One vector is turned by the same rotation once a step. Each row is the vector after some number of steps, and that number follows the row.
The counts run from 0 to 544.
[  8  -2 -19 -13  21  -4  -1  31  12  15   2   4  11  -8   9  -1   0 -22
  -2   0 -15   5 -15   1  12  -5   1  -6 -13   4  16  -7  13   6  11   3
  -6 -15  -2  10  -6  12   7  -9   3   7   9   4  11   2 -14   8  10   4
  10  -9  -5   1  18   1  22  -3  -5   0   1 -12  -6  17] | 490
[ -4  16 -12  -8  -2 -19 -20  15 -16   5  -8  21 -10  -2 -15  -9  -1  -6
  -1   1  19  -9  13  -1  -8  -6 -15  -2   2  21  -8  -5  21  -6   6  -4
  -1  11  -5   5   4   1 -10   9  -5  15   2   0 -10  -5   8  22   8  -6
   3   3  14   6   3   6 -12   1 -11 -27 -17  -1   7   0] | 181
[ -2   7   8 -22 -15 -14 -13  18   4  12  -8  14  -4   3   0 -10  -6  -9
   5   5 -16  14  11  -4   8   8   1  14 -15   4  24   7  15   0   5  -6
   8   5  20   4   7   2  -4  13  -6  13   2   0   8  13  -1   3 -12   1
  -6   7  -3   8  16   1   5 -18  -5  -9  -9  21  -4   3] | 383
[-13  -3 -14   2 -12 -12 -10 -22  -3  12   4  12 -17   6   8   3   4 -12
 -13 -12  -1   8   8   8  -6  11  15   3   1   8  -2  18  -9 -12  -8  11
  -7   8 -12   4  10  11   1   4  -1 -17 -14 -10  -6  -8   0   3   4  -9
  17 -19   2  -4   5 -12 -10  -7  11 -35   1  17  -1   6] | 316
[-16   7 -20   4  15  -6  -2  -4 -28   4 -11  16  -8  -8  12   0   0  -6
 -10  -9  -1 -21  -4   0   1  11 -16 -17  -8   6 -10 -28   6 -15   6   8
 -10  -9  -5  14   2   7  -8   6  -5   9   6  -1  -2 -10  12   2  14   0
   6   0  -1   7   6  13   1  -1   4 -23  -6   0  -6  -9] | 164
[ -5   0  -4  12   6  12  -8 -20  -8  -4 -19  13  -9   3   9  13  -4  -2
 -14   1   4   3   0  -1  -8  16  11  -3 -14  -6   4 -13   7 -13   0   2
 -12 -17   4   7 -10   6 -16  -1   2   8   8 -21   9   0  13 -14  19 -17
  14  -9  -5  21   3  -3  15  -7  26   1  14 -10   1   8] | 258
[  1   2  -9   6  -7  -9  -5  13  -4  22   2   7   9   0  14 -13   7 -14
  -8 -13 -18  21 -19   9   4  31  11  -3  -8  -3   5  -1  -7  14   0   0
   6  -3   2   6  -4   3  -7   6  -8 -11   8 -16  -1  -5  -6  -4 -16  -1
  20   5 -18   9   4  -1  12 -13  15 -20  11   7  -8  -3] | 399
[  0   8   3  -8  -8 -15 -18  12  20 -14 -16   9  -2   3  -7   2   0   0
  11  13   4  18  12 -14  -4 -20  10   3  -7  -5  31  22  12 -11  10  -4
   0 -11   2   5 -10   9  -6 -14  11 -23 -11  -6   2   2  -9   1   6  -2
   9  -1   3  10  -9 -14  16  -7   0  10   0  -5  -3  -1] | 338
[  6  -4  -4   3  12 -14   7  12  17   6   2  -3   8  -6   2  -7  19 -11
   2   8  -6   4  -2   7   0  -2   0   5   1  -3  12  -4 -10   1  18  -8
 -18 -22   9  20  -4  -3  12  -9  10   1  -5 -18  -6  10  -2   8   5 -14
  15   0  -2 -20  -3  -6  -8 -12  -5 -26  10   7   0   0] | 310
[ 10  -6 -12  -3   5   4 -20  -2   7 -13  -9   4  -3   6   4  -6 -17   2
  -6   4  10  16  10   5  -3  -6  15   4 -12  -4   5  11  10  -3   3  14
  -5 -11 -14  -4  -7  20  -5  -9   8  -4 -14  -7   7  -7  -9  -9  11 -18
   0 -23   0  16  -6  -1  16  -5  11  14   6  -4   1  21] | 241
[-19   5  -5 -15  10   0 -22  -6   8  -8  -4  17  15  -9   6   0   6  -8
  16  10   1  -4  15  -3   4 -22   5   4  -8  -5   5  -3  20 -10   9   5
  -5 -20  -5  11   1  10   5 -16  -1  -2 -27 -11   4  20   9 -15  10 -22
   4  -8  11   6 -13 -10  10   1   1   6  -2   6  -3  -1] | 449
[ -6  10 -15  14   9   9 -11  -6 -25   9  -4  20 -15   2   3   0  10  -3
 -18 -22   5  -6  -1   1  -1  17  -6  -3   6  10  -8  -7   6  -5  -2  14
   0   2  -9   5  -7  14 -23  -1  -9  -6   6  -8  -5 -13  -2  13   2  -4
   7 -10   5  16   0   5   6  -6  20 -17   5  -8 -13   0] | 166
[-14  19 -15  11  -6   5  -4   5   3  -1  -6   4  10  -1  -6 -24   2   5
   6   1   8   9   9   1   3  17  25  -5  -1 -17   3  -3   5   6  -1  -5
 -15  -9 -12  12  10   7 -24 -15 -18 -17  19  -2 -12  -7   1  -4   6  -8
  27  15 -19  10  -5 -11   0   7  13   4  12 -11   5   6] | 443
[  1  19 -11   0  -4 -12 -14  26  -3  15   5   5   6 -11   3  -9   0  -5
   3  11 -21   2 -11   6   5   3  -1 -23 -12  13  -3  -3  12   7   4 -15
  -3  -9  -7   7  -1 -13 -19  11  -5  -2  20   5 -15  -1  11   4  -7  -2
  13   7  -3   5   6  -5   1   1  -4 -14   8  10  16  -9] | 191
[ 11  12 -24   1   1  -4  -7  15   9 -10 -16  10  -7   1 -15 -18   6  15
  10  22  -4   4  11   1 -12   6   6  -4  -9 -19  -1   5  -8  -4   2   9
  -8  -8 -12  12   5  17 -11  -1  -2 -14   3   0 -20  -5  -8   7  -3   7
   8  -3 -15   6 -10   8   2  -2  -3  -3   0   2   2   9] | 236
[ -5  23  -8 -11  -3 -14 -26  11   4  -2   0  16  -9 -15 -16 -14   2  -6
  16  14   5  13  18  -3  -4 -26  13   1   2  -3  -1  12   4 -10   0   5
  -3   9 -15   4   5   1 -15  -8  -8 -26  -9   0 -17  -2  -5  17   4   7
   6   3   8   8  -7  -5   5  10  -4  -8  -7   1  -2  -2] | 431
[-16  12  -4  -8 -10 -16 -24   6 -12  10  -1  19 -19 -17  -2  -7 -10  -8
   8   3  -4   2  13  -4   0 -13  16 -14   2  11   1  11  13 -24   2   2
  -2   4 -10  -2   5  -6  -8  11   1  -9   1   4  -9  -7  11   6   5   3
   4  -5  11   3   7  -3  -9   0  -3 -27  -8  11   9  -3] | 524
[ 13  11 -15 -11   9  22 -12  -7   5   0  -6  18  -7   8  -9  -9   7  -2
   4  10   8  -3  21   9  -3   6   2  13  -3  -9 -12  13   0  -9   1  12
   0   2  -1  -8   3  27 -13  -2  -4   4 -10 -12  -9   7  -4   9   0 -12
  -8 -13  -6   5 -16  11  -7  -3  -4 -16 -11   4   2   8] | 30
[-13  -2 -13  -9  -4   1 -29   5  -4   5 -10  13  -7   4  18  -7  -8   6
  -1 -13 -11   8  12   7   5  12  12 -12 -13   0  15   1   9  -9  -2  29
   7  -4 -15  -2  -3  24   5   1  -9  -2  -8   2  11  -7  -2 -16   4  -1
   9 -18  -1   9   8   4  17  -3  12   3  -2   8 -11   2] | 149
[ -5  -1 -13 -18   9  -6  -5  16  -5  25  10   6  18  -4  14   1  -3 -23
 -10  -6 -14  11 -20  -3  18   8  14   1 -12   2  22 -12  10   0  14 -11
   2  -2   6  -2   4  -2  -3   7   0   9  10  -4  10  -4  -2  -8  -1   4
  13   3 -12  10  17   2   8  -2   7 -11   8  -2  -4   5] | 397
[  5  17 -12   1 -11 -20 -12   7  -1  -3  -6   5   2 -15  -8 -13  -5  -8
   9  16  10   4  12   7 -21  -1  10  -7  -8  -3  -4  15  -4  -7   3  -2
 -10   8  -8   6   4   1 -14  -5  -3 -19  -3  10 -15 -19   1   1  -6   6
  23  19 -13  -4  12 -13   0   5 -11 -18  -4   1   3   4] | 429
[ -3  12 -28 -14   0  -7  -8   6  -5   3  -3   2 -13  21   7   0 -10   5
   4   6   2   8   4   0   8  15   4 -13   1   3  21   5   8 -20  -1   2
  -2  11 -11   7  28  16 -13  11  -9  14  12  17  -7 -13  -4   3  13  11
  15   0   8 -11  -1  13 -11   1   3   1  -6   1   8  15] | 137
[  3   3 -15  -3  -5 -14 -17   8   6 -10 -19  -3   8   9  14  10  -7  -4
   1  22   3   9   5   1 -14   4   6  -8 -19  -5  26   0   6  -5  12   0
  -2  -3   3   2  -6  11  -6  -1  11   1 -11  -2  12 -13  13 -27   2  -9
  22   4  -7   2   8  -8  27  -5   6  11  -2   5   1   7] | 244
[-11  14 -21 -18   6  -7  -7   9  -1   8 -12  14   4  19  -8 -18  -2  -7
  -8   7  12  -5  -6   1  13  10   3   6  -7  13   1  -3  12  -3  -1  -2
  -1   9  -8  -6   1  21   1  10  -7  21   5  -3   1  -4  10   3   2  13
  16 -10 -15   6  21   4  13   7 -10  -6 -24  -8 -10  10] | 485
[ 11   4  -6 -12  21   3  10   2  18   2   3  -1   8  -4   9  16  16 -26
  17  27  -8  -7 -10  -1   3  -6  -8  -1  -6   3  11   3  -8  -6  10  -6
  -9 -19   0  26   1   7   3  -6   4 -10   5  -4  -8  23   3  -4  11 -14
   7   0   6 -13 -17  -4  -4   1  -2  -9  -1  10   9  -7] | 116
[ 10   0  -4   5  16  -2   3  22  -5   0 -14   0   1   9   8  10   5 -11
  -6   0  12  15  -1  -6   1  10  -8   3  -2 -10  21  -1  16   7  11   3
  -8  -9   1  22  -4  11  -3 -14  -4  -4  12  -3  13  -9 -15  11  11 -12
  19  14   4  -2 -12  14  13  -7   8   1  11 -16 -11   9] | 156
[ -2  11   4  -9   4  -9 -17  26  -1   8  -5  -1   7 -12   5 -10  -9   2
  16  11  -9  -4   1  -8  10 -15  16 -14  -6  -7  25   2  16  -4  22 -25
  -6 -11   8   9  -3  -3 -10   3   5  -1  12   5  -1   2   1  -5   7 -13
   5  11  -2  -5   3  -6  -8  -2  -4  -3  10   2  13  -2] | 534
[-23  12 -12  -4  -1  -2 -27  10  -8   5  -7  14  13   3  -6  -8   9  -3
   7   7  21  -5  13   6  10 -17   6   4  16   8   3   2  21  -1  12  -1
  -9   1 -12   9   8  11  -1 -15  -3  -3 -18  -5  -3  -8   4  -4   6 -17
  21   6  11  -7 -10   1  -5  17  -3  -2 -16  -1   4  -6] | 542
[ -5   1  16   1  -4  -3 -11   4   1   9   0   4  -5  -9  -1   0   6 -14
  -6   8 -16  13 -11   1  17   7  13   5 -14  11  -6  18   4  -1 -11   6
  -4 -15  -5  11  -4  -1  19   1  12 -10  -5 -15   1  11   4  -5   2 -25
  10 -20   0  10   8   0  22  -4  14 -25  -8   5   0   2] | 298
[  5   6 -10 -28   9 -13  -3  -5  12   2   0   1  -8   7   7  16 -10 -12
   4   8   5  14   0 -12  -2 -13  18   5  -6  -4  28   4   0 -24  15  -9
   1   6   4   2  14  12 -19  15   7   3  -8  12   0   4  -1  -1   9  -4
  -3 -11   4   0 -11  -3 -15  -8   9   3   4  13   7  15] | 229
[  0  16  -5   6  -4 -13   4  36   3   6  -7  14   5  -2 -23 -13  14 -17
  -5  12   2  16   4  -2   6   8   4  11   2   0   0   6  14  13   1 -14
 -15  -7   3  15   4  -8   3 -11  -5   0  17  -9  -5   3  -1  23   3  -5
  16   7  -3  -4   8   0   8  -4  -4 -15  -7 -22  -3   4] | 293
[ -8  10 -13  -6  -9   3  -3  -9   7  -1 -11  31 -11   6 -11   6  14  -9
 -15  -3  -4   2  14   9  -6  27   0   0  -6   4   3  -5   4  -6  -2   4
  -4   1   3  -2   8  13 -37  -8 -22   6   1   6  -9   4   3  11   2   3
  14 -15   5   1   1 -10   2 -11   8   8   1  -3  -2  10] | 470
[ 12   9 -10   6  -2  -2 -19  24  -3   4   6  -1  12   5 -11 -20   6  -2
  -1   5   6  14   3  15  -2  14  -2  -2  10   8  -2  15  16  35   0  -6
  -7  -6  -3   3  -2   7   2  -5   0   2   2 -13 -13  -7   3   9  -7 -30
  16   0   3   0  -5   4   3   7   0 -14  -1   5   9   8] | 196
[-14  20 -12  -2   5  -1 -21   0 -12  -3 -13  14  -3  25  -1 -15   8  20
  13   2  18   3   7  -4   2   3   7   1  13 -14   7   6  16  -4  -5   2
  -7  -3 -13  10  -7  24 -11   5 -10  -5   5 -13  -8   0   4  -7   3 -14
  12   4   6   5 -21   9   2   6   7   0  -3  -1  -9 -12] | 347
[ 10   7   1   8 -13 -10 -10   9 -26   5  -8  18  -8  -3   5  -8  -4   0
  -9   4  -8  -1  11   8 -19  17 -23 -18 -12  18  -3   4   5   9  -9   9
  -1   4   1  12   6  -5  -9   5  -5   2   7   2  -8 -11  11   9  -3  -4
   6  10   5  -4   9   1  -3 -11  -3 -36   1  21  12   0] | 178
[  9  12   0 -21  11   0 -23  -1  -9   1   3  -7   4  -1   7   2 -19  -5
  16  13   8  20  -2  -4   4 -25  28  -7  -2   0   8  13  15  -8   4   4
   1  -2 -10   0   1  13  -2   8   9  -5  -7   4   4  -1   4  -5  11 -23
   3  -9   8   9  -3  -7   9   7  18   6   2  14  10  13] | 436
[ -7   7 -15  -8  -3   0  -4  29 -15  14   2  16   2  -8 -11 -11 -15 -11
  -3   7   2  11  -2  -1  14   7  -1  -2   1  12  -5  -2  20   3  -8   6
  -3   0 -13  14  22   7   1   5 -10  16  10   2  -8  -3  -7  13   4   1
   5  -5  -9  14   3  24   3   2  -1 -19 -21  -3  -1  12] | 388
[-11   2  14  16   7 -11   0   4 -17   2 -22  16 -14  -1   9  -3   0   2
   4   4 -11   3  -1  -9  -6  14 -15  -1 -14  -7  10  -8   0  -7  -1  10
  -7 -14   0  23 -12  -1   2   6   2 -10   1 -17   7  -3   3  -9   9  -7
   9   5 -10  12  -1   7  13 -20   6 -29   8  10 -10 -10] | 161
[  4  20 -13   6   2  -5 -25   2  -4   1  10   3 -16   4 -10  -4  -2   0
  -1  -3   5   7  11   1  -5   0  14 -14   5  20  -3  21  10  -3   0   0
  -1   8 -15  -1  -4   5 -21   0  -1 -24  13   5 -22 -16  -4  14   4  -6
  13 -15  20   0  -4  -1  -1  10   8  -8   4  -8  10   6] | 527
[ 13  16  -3 -16   1   6  -5   9   3  -1 -19   3 -10  25 -11 -14  -7   8
   5   8  15  12  12  -6  10  10  11   8   5  -7  19  24   4  -4  -1  10
   1  10  -5   5   3  33  -6   2  -9  -3  12   0  -3  -1 -15  13   0  -5
   7  -7  -8   2   4  10   4  -2   4  -6 -16   1 -12  18] | 140
[ 25   3   0  -6  17 -14 -19  -1 -14  -4   4  -6   6  -2  10   6   2 -21
 -11   0   3  -9 -12  -1  -6 -13   1  -9 -16  20   5 -11  -5  -8  14   5
   3  -3   9   3 -16   5 -12   8   5   6   0  -5   3  -4  16   8   3 -15
  -1 -11  12  -5  18 -13  13 -13   3 -15  11  17   1  18] | 76
[  9   4  -1  -2  14   1  -2   5   7  16  -1   1   5  10  -3 -13  27 -17
  -6 -13   2  16  -7   5   5   9  21  14  18  -4   9   7  -7  15   1   2
  -1   2   2  11  -9  17  -3 -12 -12 -16   8 -22  -3   6  -9  15  -8 -10
  15  -5  -3 -12  -2 -12   1  -7   8 -23  10  -1  -7   1] | 307
[ 16   0 -11   0  15 -10 -23  18  -1  -1  -4   3  14   5   6  -3  19 -10
  -4  10  -5  10  -5   0  -3   2 -11  -3   0   4   5 -21  -3   9  13  13
   1  -8  -7  21 -17  15  12  -7   2   5  -5  -9   1  -1   9   4  -8 -18
   7   0   1 -13  -6  13  28  -7   5  -3   3  -2 -15   3] | 59
[-11   8 -12   0  -2 -19  -5 -12   3  15   0  18  -8 -13   0   0  16 -20
  -8 -11  -7   8  -7  -8  -9   3  17   5  -5  -1   6   3 -15 -25   2  -7
   4  10  -3   4   2  -1 -17  12   0 -25   1 -14  -9   0  -1  10  -6  14
  11  -1  -1  11   2  -7  -1  -7  11 -31   5   2  -8 -10] | 413
[ -4  17   0  -1 -12  -4 -27  -3   4  -6  -5  -1   3  11   4 -10  -4   9
   7  17   2  17   0  -9  -4   3  27  -6  -3 -10  17  12   2  -4   0 -18
  -2   1   1  -6  -4   6 -16  16  -1  -7   6 -12  -4  -2  16 -16   2 -20
  18   3  -3   7  -2  -9  13   4  16   1  11  13   5  -4] | 439
